One hidden turn or mirror swaps the rows below in pairs. Which row is each named row swapped with?
The rows were stretched afterwards, more along some directions than others.
z_529: [ 38 -29  -3 -18 -70  29  -3   7 -11   8  26 -45 -20 -20  42 -14  -1  43
  42   3 -18  -6 -10  31  -1  13 -16]
z_29: [  2  13  -7  -5   1  -6  30  -2   0  22   2  32 -18 -19  14  27  28 -11
 -25   5 -30 -24  -4  19   9 -42  12]
z_153: [ 16  -4 -14   1 -14  -7  28  11 -12  24  11  27 -20 -12   7  13  10   0
 -37  12 -17 -26 -19  23   8 -29  13]
z_324: [ 37 -28  20  -6   7   6  22  27   4  10  25  25   7 -34   8 -37 -23  13
  23  31 -20 -12 -17   2   5  20   3]
z_317: [ 46 -30   6 -29 -53   7   6  23   6  19   4 -17 -22 -25  37 -31  -2  18
   8   6 -33  -3   5  45   6   4  -5]
z_181: [  5  -6  -6  -5  -3  -1  28   3 -14   9   2  38 -21   1  -3 -14  13 -22
 -35  -4 -25 -15   5  25  -3 -23  -2]
z_246: [-17  11 -11   4   5  -2  17   6  -7 -10 -26 -13   6 -14 -21 -12 -17 -22
  -3  22   7  -2   9 -20  -6  20   3]
z_108: [ 27 -35 -10  13 -32  13  39  52   4 -11  43  -5   0  -3  -5 -18   1  24
 -15  -5 -26  -2 -19  -1  12  19 -36]
z_699: [ 27 -26  -7   1 -19  33 -39   4  -5  10  38 -20 -28 -25  -6  38 -35  24
  62  18 -21  10   0 -15 -22  21 -14]
z_704: [ 22  -2  -1 -16  -8 -18  47  -3  -3  -8 -29 -21 -24 -13  10  -9   2  26
  19  18 -15   2  17  24   1  -4  25]
z_908: [  6 -25 -15 -13 -28  14  -8  -1 -15  13   2 -26 -27 -16 -20   9 -26  31
  47  29 -14   9  -4 -18 -32  40   5]
z_470: [ 24 -19   3  15 -23  14 -26 -17 -17   7  19 -21  -5 -32   4   9 -35  34
  75  30   5   5 -11 -25 -32  41   3]
z_98: [ 11 -15 -19 -15 -33   7  -4  19   9  -2  10  -1  -2 -19  23 -15 -14  32
  17  -5 -23  24  -8  17  -7 -10 -12]
z_374: [ 23 -20  -9 -19 -44  11  -8  28   8  12   4 -14  -6 -14  16 -42  -9  31
  21   2 -30   7   3  29   2  -9  -8]
z_975: [ 29 -40 -27  -8 -45  -4  18  57   7  15  10 -37  -7 -31  10 -48  -8  29
  25  24 -26   6  -3  14  -1  -5 -12]
z_302: [  1   1  11  -8  12   7  16   8  21 -17  -9  14   3   2 -20   5  -3  -5
  20   7 -18  -6  21 -17   6  21   6]
z_807: [ 34 -27  -5  -5  -6  22  11   8  -5 -22  14 -23 -14 -22   8  20  -8  16
  14  22  -4  -9  -4 -27 -24  36   2]
z_136: [ 44 -26  15  -1  18  -9  41  35   9 -10  20  28  -9 -10   2 -40 -24  15
  17  20 -24 -11 -23 -13   9   8  -7]
z_615: [ 41 -30  -3  24  -9  11  28  17   1  -3  36  -4 -22 -10 -24  -6 -23  13
  27  -2 -21  25   7  11 -22  23 -22]
z_497: [ 30 -17  18 -14 -21  32  10   4  14  -1  32 -20   1 -18  -2  32  16  17
  25   5 -21  -8 -21  10  10   3   6]
z_138: [  0   8 -26 -38 -32 -18  43  52  16  -5 -32  18   1   1 -24  -3  25 -15
 -44   4 -15   5  14  35  16  -9   1]
z_644: [ 17 -21   2  -6 -21  25  25   9  -1  -7  25 -10  11 -11  15 -18  19  15
  -8  -2 -22  -9 -23   6  15  16  -4]
z_537: [ -7   4 -10   8  -6  -5  46  23 -15 -14 -20  -8  -3   2 -27 -24 -29 -14
  -1  22  -2  -9  -2  -4  -5  30 -12]
z_165: [ 12  -4  22  -4   3  38  19  -5 -11  13  34   2  12 -17   2  23   4   2
  29   5 -18 -14 -25   6   4   4  -4]
z_658: [ 53 -26  -2 -26 -54  17 -10  21   0  24  34 -42 -30 -40  53  -9  -1  39
  27  16 -26 -13   2  20  14   1  -9]
z_316: [ 15   8  -5 -37 -37  -5  11  25  -3  35  -2 -14 -18 -15  15  17  29 -19
 -11  14 -20 -20  38  42  10   9  -6]
z_905: [  2  17   5   5 -22 -17  44  24  -6   4 -20  23  -6  21   3  -2  18 -28
 -45  -2 -21 -42   3  47  10 -33 -10]
z_407: [ 15 -15  -1   8   1 -10  50  34  -6   4  15  52 -18 -14   4  -1   7  -9
 -32  11 -41 -26  -2  20   2 -20   3]
z_32: [  8  20  16 -27  -3   4   7  -9   1   2   9  14 -10   4 -19  25  -6  15
   0   2 -14  -9  -7  16  16   7   6]
z_928: [ 12 -25   6 -13 -19 -33  15  21  -6  15   2 -19 -13 -16   0  -9 -31  30
 -25  13 -18 -22  -9  11  18   2  33]
z_287: [ 24 -25  17 -13 -24 -40  10  30   9  14   8 -11 -18  -2   2 -18 -33  16
 -24  27 -16 -32  -3  37  18  11  26]
z_641: [ 11 -34 -29   0  -9  16  16  12  -3 -14   8 -26  -9 -15 -22   5 -29  21
  -3  18  10  -4 -13 -20 -24  42   0]
z_637: [ 22 -37  -9 -29 -50   1   7  19  -4  11  14 -15 -26 -15  30 -32 -19  38
  12  -9 -31  -2   2  33   0   9   0]
z_53: [-20  24 -17 -17   2  -2  44  16  -3  15 -24  20 -10 -13  -9   0 -16 -16
 -13  21   4 -11 -11   1 -11  26 -12]
z_268: [ 55 -36  20  -6  12   7  22  18  12   1  29   3 -15 -28   2 -40 -21  10
  41  35 -23 -10 -14   7  -1  14  14]
z_68: [ 50 -33  11   3 -59   3  32  29 -10  18  21 -39 -20 -18  -8 -39 -11  49
  21   3 -11 -30 -24  16 -22  47  -9]
z_896: [ 26 -32   1 -18 -42 -36  13  38  -6  17   6 -39 -21  -6  16 -23 -31  29
 -26  30 -17 -41  -5  19  26   3  15]
z_869: [ -1  17 -10 -32 -40 -11  38  31   2   6 -27  -2 -12   5  -8  13 -18 -22
 -22  15  -9 -26 -10  11  12  18  12]
z_748: [ 31 -22   0 -22 -56  15 -17   6   7  14  15 -17 -16 -29  47  -8   1  31
  22   4 -21  -8  -6  27  -3  17   2]
z_821: [ 40 -25   4 -34 -60   2  -1  23  20  22  27  -9 -25 -23  38   4   0  23
  11   1 -42  -1  14  49  22 -17  -8]
z_548: [-17  -9 -14 -13 -21  29  -1   3  -6  19 -23 -27   2 -20 -18 -24  -5  15
   5  31   7 -14 -21  -1 -39  32   7]
z_761: [ 38 -45  15 -15 -35 -24  14  53   6  17  33 -22 -21  -7   6  -9 -30  33
 -22  32 -37 -40   7  30  31  -2  15]
z_156: [ 13 -11 -10  -6 -41 -15   8  13  -5 -13  -2 -17   8  37   5  -1  15 -11
 -26 -15  -7 -14  17  38  21 -26 -17]
z_415: [ 27   3   8  -6  -7 -28  39   9   7  20  24  42 -17  -8  12  29   1   4
 -37  -8 -26 -27  -8  28  33 -43   9]
z_906: [ 12 -17 -27   6 -10 -22  60  30   0  11   1  26 -24 -14  -8 -13  17 -17
 -24  15 -28  -8 -14  28   1 -19  -2]
z_298: [ 16 -18 -19 -11 -32   2  62  28   7  18   8 -33 -18  -2   4 -24  30   9
 -21   7 -22 -24  -5  13  23  16 -13]
z_701: [-16   5   4  13 -24 -15  11 -27   5 -14 -40 -28  39  12 -10 -20  10  -9
 -10   2  22 -23  11  22   6   0   7]
z_312: [-11  10 -11 -29 -41 -12  22  10 -15  16 -17 -16 -15  -5 -11   5 -28   2
  -3   0   4 -19 -32   2   7  35   0]
z_958: [  8   7  -7  -3   0 -16  46  -2  -1   3 -23  24 -12   2   0 -17  16 -22
 -22   5 -28 -28  -7  38   2 -25  21]
z_640: [ 35 -38   1   3  15 -10  45  31   2  -7  17  15  -8  -9  -7 -59 -27   8
  10  15 -10 -10 -20  -7   4  18  -2]
z_540: [ 21 -42  -5 -23 -57  13  -2  42  -1   9  38  -4 -27 -15  13 -13 -14  47
   0  12 -45  13  -1  31  -6   9 -12]
z_381: [ 34 -24   5 -24 -29  27 -20  13  -2  18  25 -17 -35 -14  11  36 -20  23
  38  15 -11 -15   1  -2 -14  39 -22]
z_545: [ 33 -11  -7   4 -29  23   8 -20  -8   7  -3 -47 -28 -24  13  16 -16  36
  62   9  -1   0   6 -15 -26  17   1]
z_336: [ -8  18   1 -12  -2  16   4   5  -8   2  -3  30  -3 -21 -11  15 -22 -10
 -16  -1   0  -6  -6 -24 -19  36 -19]
z_91: [ 27 -20   7 -21   4  19 -10   4  14  -1  29  10 -26 -12  -9  40 -26  38
  37  14 -17  13  -8 -13 -17  31  -9]
z_578: [ -1 -10  -2  -6 -20 -10   8 -17  -2   1 -25 -17  18  28   5 -18  27 -11
 -32  -2 -12 -38  17  36  16 -19   9]
z_760: [ 18 -36  10  -7 -22 -30   5  14 -10  29  12 -21 -21  -6  -8 -16 -34  19
  -7  17 -21 -32 -11  28  15   6  32]
z_294: [ 15 -14 -16 -22 -43 -11  27   7  -5  19 -16 -36   0  23  11 -14  28 -14
 -30   4 -13 -44  26  42  29 -28  -4]
z_881: [ -3  13  22  -1  -1  25 -42 -46  -6 -11  17  24  13  -4 -10  35 -19  11
  21  -8  -4   2 -13  -8  -2   3  22]
z_712: [ 19 -27 -13  16 -32  25 -19  22  -6   8  -4 -46  -1 -15 -15 -17 -25   6
  28  37  16   5   0 -14 -32  26 -15]
z_926: [ 30 -26   6  12 -30  26  -2  10  -2  13  10 -17  -6 -31  -7  10 -23  19
  50  41  -7 -22  -6 -19 -23  29 -21]
z_360: [ 28 -20 -21  -1 -25  -1   1  22   5 -12   9 -11  15  22   3  -2   9 -11
 -21   0 -15 -12  18  20  18 -20 -24]
z_515: [-11  45 -10 -14  -6 -11  19  31  -1 -14 -28  28   8  -9   3  23   2 -12
 -20  -7  -4  -8   3  -7  -4  11 -18]
z_171: [ 13   7 -11   6   7 -41  57  38   4  -2 -19  37 -13  21  -8 -20  -5 -16
 -35   8 -24 -14  -7  29  11 -32  -2]
z_768: [ -2  29  11 -29  -9  -3  24  18  -4  26 -15   5 -13 -15  -6   6 -19 -11
 -18   4 -11 -33 -11  12  -7  17   0]
z_582: [ 31 -21  17  -1  27  -3  17  14   8  -8   9  34  10 -28   2 -29 -15  18
  30  18 -19   3  -8 -20   0   8   8]
z_117: [ 35   9  21 -10 -68 -19   9  10 -18  19 -16 -29  13   0  19 -15   2 -13
 -10   9   2 -51  18  35  17  -4  16]
z_284: [ 31 -24   5   0 -41  21  55  35   6   2  28 -30  -9  -8   8 -18  28  20
 -13   8 -28 -24   3  24  15   2 -28]
z_632: [ 49 -50  -4  25 -43  20   4   0  12  -4  26 -27 -24 -25 -21  10  -6  38
  30   2 -12  17  17   0  -9   5  -1]
z_462: [-22  -3   9  11 -30  -1 -15 -20 -18  12 -11 -35  31   5  -2  -7  -8   8
   1  -2  10 -29   7  23   0  12  -7]
z_834: [-10  18  18 -11   5 -22  28  -7  13 -35 -38   2   6  18  -8 -19  -3   0
  -3 -13  -9  -9  25  -7   3  31   7]
z_884: [ 29   7  17   2   1  -4  -5  31  11 -24   1  28  -7 -18  16  19  -8   3
   4 -13 -17  14  16  -4  -3   2 -14]
z_894: [ 31 -36 -15  10 -33  28  -7  -8   0   0   8 -30 -22 -29 -10  -9 -18  35
  54  19   4 -17 -10 -27 -39  60 -20]
z_133: [ 17  -8   0  -3 -15 -32  36   8  -9   9  -8  29 -20  -5   4  -7  21  -7
 -23  11 -35 -17  -3  39  16 -13  17]

z_415 is swapped with z_975
z_881 is swapped with z_548
z_470 is swapped with z_768
z_156 is swapped with z_284
z_640 is swapped with z_761
z_699 is swapped with z_53
z_869 is swapped with z_894
z_117 is swapped with z_68
z_312 is swapped with z_926
z_136 is swapped with z_896
z_324 is swapped with z_760

